The rows below come in pairs that one turn or mirror swaps. Which row does each named row swap with?
Zas: [  1   1   5   2  -8 -28 -10  23  -5   7  12   6   3  17]
vupok: [ 13  -3   2 -13 -27 -16  -4  23  10  16   2   7  17  14]
sem: [ 11  -5  -9 -13 -10  -7 -12  -7   6  15   8   1  -4  13]
Gek: [  7  -5   5  -8 -17  -3  13   1  -3  10  12  10 -12  20]
pabor: [  6 -10  -1  -3 -16  -4  -5  10   8   9  -6  15 -16  -1]
rel: [  4 -13   5 -14   2  -8  -9  13  -6  17   7  -2  -1  19]
Rig: [ -2  -5  10 -11  -5   4  10  10   1   7   2   9   6  10]
neraz: [  7  -1  15   6 -25 -17   0  22   4   3   0   9   7   5]
ven: [  9   3 -14  -6 -18 -22  -8  13   5  14  13   2   7  -4]
lata: [ -8   3 -10   0 -19 -18  -6  18 -11   6  -1  10   7  15]
vuz: [  7 -13   3  -8 -11  -5 -13  13 -10  12   9   4 -19   9]
moki: [ 11 -19   7 -11  -7 -16 -12   6   4   6   8  -5 -10  10]
vuru: [ 24  -8   7  -1 -10  -2  -2  17   7   4   3  11 -10   6]
Sipa: [ 10  11  -1 -20 -25 -18   6  20  -1   8   2   8  12   9]
ris: [ 15  17   1  -3 -11 -23  -4   9   0  16  12   9   7   8]
Gune: [ -2  -2   6 -17 -27 -15   8  28  10  14   2   1   4  14]
bup: [  6 -13  -5 -20 -19  -2   8   5  11  14   3  16  -5  13]
rafu: [  7  -8   9  -4 -22 -19  10   8 -10  12   8   4   4  -5]
gema: [ 17   5 -10  -8 -19  -7 -13  14   1   9  -4   3 -10  23]
vep: [-11   9  -3  -4 -15 -10  -8  20   6  12  14  -3  -2  18]

vep pairs with Rig
bup pairs with Zas
gema pairs with rafu
vupok pairs with moki

The rows below come in pairs that one turn or mirror swaps. Which row does each named row swap with?
vere: [  0   7  -5   7  -1 -11  -9  10  -4  -3   7   4   3   3  21  -6   7   0
  -6  -9   5   0  -3   1   0 -16  -3  -2]
zani: [ -5   7  -2  23   7   2  -1  16   1  -4   4  -6  -8   9   4  11   4   6
  11   9   6  -2  -1   4  -1   9   8 -10]
kiz: [  6  -1   0  15 -10  16  -6  -4  -5  10  -3  -2  -6   5 -11  15   8  -3
 -18  -1  10  -4  -1  -5  -3 -10  15  -3]
zemi: [-14   6   4   0  -3  14 -10  -7   3   8   0   1  -2   8  -1   8  -4  -8
  15  -3  -6  -2   1   4  -2  15  -7  15]
notos: [ -1   7   0  -3   3 -16   4  22   2   4  10  -3 -10   3   0   0  14  -3
  -8 -17   1   6   1   2   3  -4  -2  10]
gerum: [ -9   1   1  -3   7   2  -3   8   1  13  11  -9   0   9 -10   2  10  -5
   8  -5  -9  -3  -3  -1  -4   7  -6  19]
nage: [ 11   4  -6   4   1 -10   2  12  -7   2   9   0  -4  -8  -4  -3  13   1
 -12  -9  -8  14   0   0 -13  -2  -5   6]
muviz: [  2  -3  12 -20  -8   3   8  -4   2 -16   0  -1 -11   2  -3   9  -5   5
  -9 -12   0   4   0   4   0  -2  10   1]
Lovil: [ -2   7   0   8   9  -2   4   8  -2   0  -8   1  -9   5  -4  11   7   1
   0  14 -12   8   6  18  -8  15  -3 -14]
Defim: [  2   8  -1  -4 -15  21  -3   7   4   3  -8  -3 -10   8  -8  11   7   0
 -18  -8   0  14   6   7   7  -8   9  -5]
Zor: [ -5   4 -10  -2  -2  -2   7  -9  -3   5  -5  20   8  16  17   4   4  -6
 -14  14  -3   4  -1   8   1  -2  -1  -1]
ridu: [-13   2  -1   1 -10   4   2 -16  -1   6  -7  17   1   2  12  21  -8  -3
   0   8   6  -7  -4   5  -5  11   6   5]
sideb: [  5  -9  -2  -1  -4   0  12 -11   1 -12   9   3 -11   5 -11  14   2 -10
 -10  -6  12  -9  -1 -10   4   0   8   2]
vosim: [ -6  10 -14   5 -11  16   5  -2  -3  -5  -6  16   1  12  14  11  -8   0
   2   6   7  -1  -1   1  -1  12  16   8]

vere pairs with Zor
notos pairs with ridu
Defim pairs with kiz

The rows below come in pairs that one turn or mirror swaps. Which row does each named row swap with?
tir: [  0   3 -20  -7  12  -2   8  -9   5 -36   2 -26   1   4  -3 -22  -6  -8
  -6]
rab: [  2   7 -16  -4   7   4  12  -6  14  -6   2 -19  18  -6  -3 -13  -7 -19
  21]
tudov: [  5   1 -14  -5  14  -1  17  -5  -6  -4  -6  -4   2 -13 -12 -22  -3 -23
   7]
gere: [  1   6 -19  -1  30  -6   6  -6  -9 -11 -15 -18   2 -13  -6 -21   3  -1
  15]
Suv: [-10   4  -6  -6   1  13  11 -11   2 -19 -10 -12   1   1 -21 -22  -4 -10
   6]
zafi: [  7  -7   0  -4   2 -11  12  -8 -11  -6  -8 -17  12   1 -12 -18  15  -7
  16]
volam: [  2   2 -17  -8   1 -11  15   4  14 -15  11 -25  19  -6  -8 -18  -3 -15
  12]
Vel: [  3   0 -13  -7   0 -14  14   8   6 -21  14 -24  22  -4 -13 -18  -1 -12
  10]
poso: [ -5  -3 -15  -2  22   3  15  -4  -1  -8 -15 -12   7  -8 -17 -25 -22 -16
   4]
Lav: [-15   5  -9  -1  16  -2   0 -16  -9 -17  -1 -19   5  11  -4 -16 -21   7
   5]
rarop: [  1   0  -7  -1  16 -16  10  -6  -8 -26  12 -22  14  14   2 -17 -11  10
   4]
pimiz: [ -3  -4 -19   6  18 -19  -2  -9  -6 -17   4 -24  19  -4  -9 -18 -17   7
  19]
karof: [-12   0 -16   7  21   3   9 -10  -2 -16  -9 -11   7 -10 -20 -18 -24 -11
   5]
tufup: [  1   0  -4  -4  16 -18   7   2 -12 -28  11 -23   7  11  -1 -15  -7   3
   2]
Kasiz: [  2   0 -13   0  15   8  22  -4  -4  -5  -9  -3   8 -13 -16 -24  -4 -17
   7]
luto: [ -7 -14   2  12  10 -12   8  -2  -1 -19  -5 -29  10   5 -10 -19   7   5
   5]
zati: [ 11   1  -1   3  11  -6  15 -20  -9  -5  -5  -8   7   0  -3 -13   4  -2
  19]
sufe: [ -7   1  -7  -7  23  -6   0  -8  -7 -18   2 -23  11  18  -3 -19 -18   6
   2]
getot: [ -2   0 -11   6   5  -3  16   9   4 -25  18 -20  14  -9 -11 -21  -6  -4
  -2]
lun: [  6 -11   2   1   7  -9   8  -7  -9 -10 -10 -23  11   4 -12 -16  16  -3
  15]

rarop pairs with Kasiz
karof pairs with Lav
tir pairs with gere

The rows below come in pairs that one turn or mirror swaps. Which row does each named row swap with?
fidi: [ -2 -11 -16  10  -7   3   3   7  -8  17   7  -3   7  18  -2   3   8  -8
  -3  -7  -6  -1   1   7  -4  -6  -7  -7  -4 -11  -3  -1]
ritot: [  4   1 -15   5 -11   3  -4  -4   3   0  -1   8   3  -9  -2  -3  -8  -5
  -8  -2  -4   0   5   3 -16  -2 -11 -24   3  -3   2   0]
Medi: [  5  -5 -15   9  -1   5   8   1 -10   7   5  -2   3  17  -4   7   1  -6
   8 -10 -11   2   5   1  -8  -9 -15  -4  -9 -14  -4  -8]
meb: [ -4  -8 -23  11  -7  -4   5   3  -2  11   8   2  -1  11  -5   9  11 -15
   0  -6 -10  -2   9   4   0   2  -5  -2   2 -10  -8  -1]
Pora: [  4   4  15  -5  -1  -2  -6  -7  -1 -11   1  10  -1 -15  -2   0   1  18
   1   8  13  13 -11  -1   6   4  -5   4   7  10  -2  -3]
fep: [  2   8   8  -4  -6   5  -9  -6   1 -14  -2  12   1 -21   1  -7  -4  10
  -5   6  10   5  -1  -3  -9   3  -8 -10   8  10  -2   0]
doto: [  6  -6 -20  10 -10  -4   2  -3   2  11   3   3   1   3  -6   6  -5  -6
  -4  -3  -9   6  -1   9  -6  -4 -10 -18  -1 -10   4  -4]
tidav: [  0   4  12  -6   0   4  -9  -7  -2 -14  -7   9   4 -14   2  -7  -3  10
   2  11  16  10  -7  -4   3   6  -6   0   5  11   2  -8]
tiba: [ -3  -4 -24   8 -11   4   8  -3  -4   8   6   5   2  12  -7   0   3 -18
   3 -11  -5  -5   6   3  -2  -2  -6   0  -5 -12   0  -5]
gimos: [ -8   3  16  -6   3  -2  -1   7  -5  -6   1   3   7 -12  -1   1  10  13
   4   5  16   2  -3 -10   6   4   3  12   4  18  -8  -1]
Remid: [  2  -5 -20   8  -8   1  -2  -4   0   7  -5   2   5   3  -2  -2  -9 -12
  -3   0  -4   4   2   6  -8  -1 -11 -20  -3  -7   8  -8]
tuvof: [ -6   2  11  -3   2  -2  -3   0  -5 -11   7   8  -3  -7   0   3  17   8
   6   5  11   5   0  -7  12  10  -1  20  10  10 -14   0]
vapiv: [ -5   0  20  -4   1   6  -6   3 -11  -5   5   3   5  -1   2  -2  14  16
   2   5  16   7  -9  -4   8   2  -2  15   4  10  -9  -1]
nuses: [ -5  -7 -20   9  -7  -5   8  11  -2  17   2  -3   9   7  -6   7   4 -11
  -1  -7  -7  -5   8   1  -6  -4  -2 -10  -4  -3  -1  -1]
fozut: [ -2 -12 -13   6   9  -4   9   0  -6  18   7  -8  -7   1   5   7   5 -14
   0 -14   3  -2   0  -8  -6  -4   1  -1  -2 -14 -10  -7]
degin: [ -4  -5  12  -4  14  -2   4  -2  -8   2   6  -3  -8 -12   9   3  10   3
   4  -6  18   3  -7 -15   3   1   4  14   4   0 -14  -7]
duka: [  3   5  18  -4   7   7   0  -2 -12 -14   3   4   1  -1   0   2   7  17
  13   1  10   8  -4  -8   3  -1 -10  17  -1   5 -10  -7]
zaded: [ -6   6  11  -7  -2   6   0  -6  -7 -14   5  11   0  -7  -3  -5   8   6
   8   0  17   2  -4  -8  10   6  -1  22   3   8  -6  -5]

duka pairs with Medi
tidav pairs with Remid
gimos pairs with nuses
ritot pairs with fep

